In the rows, zero is written as 128.
Each row of Z is roughly a mix of the hidden directions of one of a few groups.
Z:
[[139 174 101 168 127 122  92 102  94 148 117 109 164 138 147]
 [118 124 105 133 111 130 114 158 119 123 114 157 172  90  67]
 [149 112 157  91 114 140 152 140 117 136 190 112  89 124 153]
 [118 167 164 128  76 104 165 103 127 163 143 107 113 135 126]
 [147  80 146 114 122 112 146 151 112 173 171  98 101 145 137]
 [105 161 111 153  75 146 180 135 125 159 135 122 114 110 147]
 [108 149  91 140 140 105  76 111 129 124 117 109 143 163 177]
 [ 92 174 106 142 123 130  88 158 107 135 129  95 125 129 174]
 [117 143 107 159 136  67 109 105 150 115 103 141 165 158 113]
 [146 100 128 125 122 153  73  74 145 169 127 122 140 125 147]
 [120 153 141 145 137  69 137 112 142 173 116 102 104 111 165]
 [133 110  98 164 140  69  79 134 133 150 123 134 151 145 145]
 [113 161 121 148 124 111 171 184 119  99 102 130 129 108  95]
 [166  86 150  95 139 101 119 138 156 143 158 168 116 150 108]
 [116 133  98 152 134  69  77 144 150 113 111 119 147 152 144]
 [120 132 132 128 153  71 150 121 167 103 153 160 110 168 140]
 [127 116 140 126 146  96 127 139 192 100 147 168 134 118  88]
 [125 129 138 146 166 100 140  94 160 144 127 166  88 166 153]
 [111 156  96 128 125 120 107 100  73 111 106  98 144 154 164]
 [132 173 117 168 141 158  98  94  92 159 112 103 128 116 138]
 [ 96 153  98 154  80 139 186 123 124 143 107 119 127 106 132]
 [122 157 150 111 111 170 189 142 129  92 112 129 116 107 103]
 [132  94 113  96 176 173 124 102 102 119 149 103 113 123 155]
 [ 95 172 105 164 119 121 114 130 114 119  94  84 123 116 168]
 [158  58 121 107 159 111 123 138 133 101 147 132 145 156 108]
 [128 149 161 141  96  82 138 121 136 186 159 132 123 157 124]
 [128 154 150 147 121 101 104 168 146 190 158 142 124 151 137]
 [152 120 153 122 174 151 136 121 111 155 136 116  77 149 172]
 [145  84  97 150 143  92 102 135 145 102 111 149 175 130 106]
 [115 129 129 109 146 177 142 129 152  86 106 145 152  95  82]
 [124 126 109 161 122  65 143 133 172 126 114 153 162 138 104]
 [ 94 175 101 161 110  90 113  99 127 113 103 112 124 142 159]
 [142 117 147 110 117 204 147 144 114 151 147 128 119  89 117]
 [127 166 161 127  97  64 132 132 137 142 163 145 145 152 126]
 [128 142 152 101 106 166 197 118 121 106 115 120 125 102 104]
 [159  83 153  94 132 119 144 121 157 112 132 165 135 131  77]
 [163  97 146 122 173  90  80 134 150 120 147 141 145 149 115]
 [162  72 142 103 149 133 136 136 153 133 141 172 130 127  84]
 [129 139 114 135 108 154 125 113  61 137  93  87 121 134 161]
 [100 173 113 143 120 126 111 133  95 146 145  90 116 131 185]
 [153  95 148 107 124 170  88  72 140 146 120 124 146 111 125]
 [117 138 103 156 146  77 111 114 157 101 102 139 171 153 107]
 [129 124 104 129 125 175  79 163 106 132 112 122 159  87 107]
 [132  92 105 101 166 197 117 110 105 118 123 120 118 113 134]
 [144 118 163 115 121 180 167 143 127 156 154 146 101  96 106]
 [138 122 152 120 109  89 141 186 157 148 170 153 124 132 107]
 [127 100 114  87 158 191 112 147 111  95 126 108 127 108 132]
 [113 144 102 151  76 166 163 130 106 149  97 117 138  98 143]
 [102 113 113 118 103 169 168 157 123 113  78 140 132  93 115]
 [ 95 201 140 130  95 139 160 150 130 127 115 124 101 120 135]
 [153  87 152  89 159 166 129 133  87 106 107 110 134 125 107]
 [126 181 110 156 146 128  88  86  98 133 130 100 139 151 145]
 [117 130  93 134 151  98  71 140 136 122 125 105 145 163 173]
 [ 94 173 115 140 129 146 125 104  95 130 138  81 125 136 178]
 [146 105 144 118 160  74  89 123 156 105 153 137 141 165 121]
 [160  97 139 131 161  81  82 128 147 106 147 128 159 151 124]
 [156  66 112 122 162 109  85 140 107 110 138 120 142 154 138]
 [125  94 119  78 174 113  89 128 145  84 141 119 125 144 132]
 [140 100 106 152 142  79 118 133 168 116 109 144 177 137 101]
 [105 172 105 132 152 107  86  76 138 120 116 140 117 131 162]
 [109 144 114 121 146  64 119 111 119  76 112 129 133 168 130]
 [132 138 146 128 158  69 149 116 154 136 161 135 105 170 154]
 [133  68 138 103 116 129 167 156 159 126 109 156 124 103 101]
 [102 173 102 162 125 147 104 127  94 137 107  98 129 118 175]
 [121  95 152 101 123 153 162 181 151 124 128 158 100 101 110]
 [155 112 151 107  92  95 141 178 114 114 146 117 139 144  82]
 [120 160 171 107 135 160 169 134 114 121 121 108  92  87 108]
 [158  74 150  97 130 131 167 124 147 115 140 149 129 127  79]
 [156  85 153 107 136 124 154 130 167 116 125 159 133 129  72]
 [137 149 140 134  98  95 165 196 115 134 123 114 122 134  94]
 [ 96 176 106 150 128 126  99 123 100 120 116  90 131 130 180]
 [116 127 104 132 136  54 113 130 132 101 115 114 143 173 146]
 [110 188 134 136  97 143 109  88 139 173 118 148 111 144 130]
 [122 139 118 115 131 178 114  90  74  98  91 111 123 123 138]
 [147  97 123 130 153  87 117 137 113 161 179 125 109 152 168]
 [128 108 140 138 125 138 106 175 189 139 142 163 121 104  97]
 [124 140 120 123 117 161 112 124  74 153 114  85 113 146 177]
 [107 163  94 159  81 146 168 122 113 129  95 117 146 106 138]
 [128 145 143  95 108 160 169 148  95 128 168 112  88 116 153]
 [ 95 183 117 137  90 162 171 139 106 122 115 125 113 112 143]
 [117 109 132  93 142 131 122 115 177 102 116 165 136 122  69]
 [146 113 145 104 102 102 166 175 107 113 167 105 116 143  99]
 [126 117 110 138 151  71 104 116 153 102 104 143 170 157 105]
 [130 105 102 155 146  58  92 133 149 144 141 143 145 147 132]
 [136 118 139 136 147  93 155 140 137 146 144 127  83 177 176]
 [102 118  94 126 156 103 148 114 137 149 182 150 115 171 148]
 [124  93  96 102 175 173 111 134 116  88 118 117 127 100 136]
 [129 129 116 131 129 116  90 130  85 146 146  90 120 164 186]
 [141 130 155 118 142 185 162 130 115 157 153 162 100 100 110]
 [126 106 117 106 147 162 123 133 159  94  99 162 137  94  81]
 [149  97 116 149 126  82  62 133 136 158 143 130 148 143 128]
 [131 131 122 134 140  83  92 119 110 139 150 105 117 175 182]
 [151 142 135 116 168 159  90  96  95 128 159  88 113 138 145]
 [106 151 116 129  89 185 171 129 108 142 106 121 108  98 139]
 [135 106 131 142 144  94 127 161 191 141 152 166 138 119 101]
 [138 154  95 161 116 146 101 112  82 151 105 101 165 121 150]
 [133 118 109 139  99 162 106 145 116 126 102 119 169  75  89]
 [100 164  99 163 102 149 160 110 101 144  87 112 131  99 128]
 [131 135 164 119 142  95 163 127 127 139 144 131  69 171 154]
 [150 104 171  83 161 122 107 141 136  95 167 134 105 146 130]
 [122 180 151 138  99 145 174 137 102 162 119 106 102 109 138]
 [128 122 148 125 156 102 163 120 145 153 152 154  85 174 159]
 [ 96 181 127 127  83  88 153 128 146 137 142 109 106 126 156]
 [134 108 106 139 155  90  97 114 150  92  98 131 178 148 108]
 [135 163 128 142 131 125  83  78  95 144 145  98 125 155 160]
 [128  97 101 142 150 101  95 110 156 106  91 131 177 146 108]
 [129 160 160 121  98  91 120 137 129 164 170 117 116 172 152]
 [116 103  82 144 162  93 133 140 158  94 119 162 154 152 120]
 [164  81 152  96 144 126 152 112 154 116 140 164 128 126  86]
 [ 94 136 120 116 108 108 180 149 143  90  88 161 134 123 104]
 [132 113 121 149 141  82 129 164 177 136 145 170 145 120  95]
 [153  68 118 132 154  92 119 126 142 112 143 149 163 130  88]
 [135 135 156 124 134 103 169 138 115 142 146 130  68 168 162]
 [102 170 108 153 114 142 106 133  90 127 107  85 131 125 174]
 [134  79 148  73 133 141 119 160 129 100 132 115 149 122  87]
 [140 161 127 126 139 140  99  82  82 137 154  87 118 145 159]
 [112 128  90 127  96 155  86 149 132 127 131 112 187 100 119]
 [100 175 118 142 115 148 115 116  87 128 121  80 131 132 174]
 [123 112 121 107 180 188 129 138 148  99 119 137 136  94 107]
 [123 152 109 135 102 147 115 119  71 140 109  82 128 139 173]
 [133 121 150  83 132 180 142 144 104 132 164 114  83 117 145]
 [114 139 101 140 136  79 109 109 147 101  92 146 171 162 112]
 [153  79 123 102 130 185 108 105 114  99 114 128 159 126 114]
 [144 129 172 117 103  95 151 166 161 154 157 150 130 125  94]
 [106 153  98 148 130  99 171 184 113  93 112 122 125 118 117]
 [115 148  96 150 124 109 162 189 109  93  96 117 133 120 115]
 [169  55 127 114 158 119 111 131 126 125 134 131 152 151 104]
 [149 123 111 150 106 132 148 126  62 124  82 101 143 102 117]
 [127 150 110 132 124 157 104  93  82 140 108  85 131 135 175]
 [121 151 142 166  89  63 141 134 126 157 131 104 122 149 144]
 [127 134 141 123 131 172 107  68 120 165 140 119 109 118 173]
 [138 130 164 107 128 170 116  81 105 166 142 113 105 131 165]
 [137  95  97 152 139  81  68 124 139 149 141 133 151 146 139]
 [128 105 126 116 142 150  68  70 155 148 137 130 130 126 154]
 [ 96 164 124 146  81 146 179 106 114 127 106 115 106 105 138]
 [117 160 141 124 114 102 188 181 127 105 140 129 106 139 105]
 [152  82 104 135 135 164 130 122  90 113 108 116 165  93 100]
 [100 167 120 130 126 130 135  92 161  92  78 129 123  92 112]
 [120 117 117 108 155 181 135 129 125  68  99 113 147  99 114]
 [138 103 100 155 124  72  83 132 117 166 145 125 151 146 138]
 [156  87 137 124 167  78  98 140 157 121 153 137 147 148 110]
 [134 106 120 137 148 102 115 155 188 114 144 162 155 109  92]
 [137 105 125 143 129  65  72 131 133 154 155 139 146 151 129]
 [137 101 144 119 150 140 108 160 197 137 161 149 132 111 107]
 [127 129 147  95 107 176 142 136 103 131 169 104  88 122 163]
 [130 118 114 159 146  93 114 120 165 127  80 158 164 129  91]
 [118 149 141 108 137 186 186 135 111 102 107 120 109 108 117]
 [129  99 138 106 112 129 177 181 161 134 131 165 117 109 108]
 [136 129 147 133 102 194 163 124 110 167 133 142 105  95 121]
 [127 142 151 100 134 194 172 117 105 114 119 109  98 113 138]
 [143 114 160 116 122 182 166 132 138 146 148 153 111  90  95]
 [124 146 156 124 141 134 132 109 141 157 152 127  72 164 179]
 [158  80 145 123 119 121 156 126 152 141 123 170 132 121  71]
 [108 172 150 152 153  91 160 115 140 168 137 145  96 130 151]
 [144 127 109 177 153 110  79 103 115 127 116  94 171 127 130]
 [107 126  97 131 154 166 112  82 110  91  85 104 136 120 137]
 [ 92 193 111 159 105 149 147 129 128 142  99 127 121  95 136]
 [136 151 114 168 133 136  73  87 103 147 125  95 148 138 152]
 [110 168 111 147  88 169 140 101  92 130  99 105 129 112 153]
 [114 154 153  91 125 185 176 121 123 100 121 122 102 118 127]
 [123 112  80 138 177 158  85 108 117 126 100 132 114 109 156]
 [136 142 144 116  80  92 160 179 100 107 148 112 128 141 107]
 [150  81 122  97 111 139 104 152 114  82 139 129 159 143  89]
 [ 88 174 105 145 137 128  88 129 110 119 111  88 133 128 171]
 [132 117  94 132 122 129 102 139 127  87 110 116 189  93  95]
 [118 136  96 154 142  64  86 122 145 114 105 126 158 147 134]
 [151 148 175 120  79 127 102 124 112 180 138 101 116 125 135]
 [117 154 116 119 105 146 118 100  71 134 113  81 132 143 167]
 [101 151  85 165 143 135  77 133 110 124  95 113 137 134 163]
 [126 141 141 144 136  92 137 147 140 168 151 138  82 169 170]
 [121 131 124 149 159  93 144  86 171 119 134 170 109 161 150]
 [117 132 104 124 150  78  88 119 136  72 108 113 152 152 132]
 [124 135 142 103 114 193 147 131  93 122 143 101  92 104 153]
 [123 167 153 118 110 184 163 128 104 151 106 105 106 102 124]
 [117 127  89 138 145  81  94 105 142  92 105 116 166 153 142]
 [146 119 117 136 121 102 142 196  80 116 132  91 116 139 130]
 [ 98 163 112 147  84 154 169 114 106 121  86 119 125 102 136]
 [137 111 109 157 121  72  76 129 134 168 138 138 157 142 124]
 [124 154 155 104 119 174 189 140 115 107 121 114 100 108 113]
 [114 152 127 135 101 186 166 107 108 139 101 114 101  92 133]
 [155 105 163  91 125 181 173 117 123 106 139 123 118 119 102]
 [155  80 142 103 139 116 157 129 156 125 159 172 124 130  88]
 [116 164  98 154 101 120 123 112  73 138 105 105 128 146 170]
 [145 113 134  94 139 128 141 131  94 126 185  98 105 139 176]
 [118 145 129 123 121  88 187 178 124  93 145 127 112 142 113]
 [163  76 144  99 141 125 145 140 153 126 149 171 127 125  87]
 [126 122 139 112 156 113 133 152 187 120 185 165 128 133 119]
 [ 92 174 111 149  91 165 153 113 102 130  93 117 121 110 141]]
Here is one row from each group, named. Which group is each of the other rows in?
[ 93 177  93 149  89 151 155 112 109 119  95 116 140 125 143] : Y
[ 85 181 121 137 142 108 160 167 151 108 126 133  92 116 121] : M
[149 123 155 126 120 180 168 135 126 156 151 148 113  84 101] : W
[126 104 111 106 167 174 125  94 122  73 103 123 144 118 117] : J

[122 115 155 108 157 116 137 133 188 114 158 174 108 139 105] : W
[122 117 127 123 139 128  60  77 158 148 133 140 133 140 162] : M
[ 95 182 109 119 136 145 119  79 123  84 118 146 147 110 133] : J
[139 122 123 146 126 113  72 127  98 182 145 112 123 153 166] : M
[120  98 128 108  95 110 175 169 167 115 119 168 134 123 113] : Y
[127 127 111 112 102 182 102 151  98 100 117  99 156  91 116] : W
[150 104 157 120 154 167 149 150 120 174 143 135  79 134 146] : W
[159  69 158 106 119 112 154 158 126 142 161 113 124 154 109] : J
[125 133 115 168 122 116 133 122  79 147 127  75 127 143 178] : J
[ 89 121 100 115 143 146 170 158 138 112  84 147 132 110  88] : Y
[140 102 113 109 116 182  86 142 112  92 100 120 157 121 104] : M
[116 170 153 109 101 170 118 130  95 151 130  96  93 125 158] : M
[125 154 128 116 100 156 126 123  62 131 118  80 116 132 158] : W
[152  77 134 116 133 104 142 134 163 127 138 177 129 135  79] : J
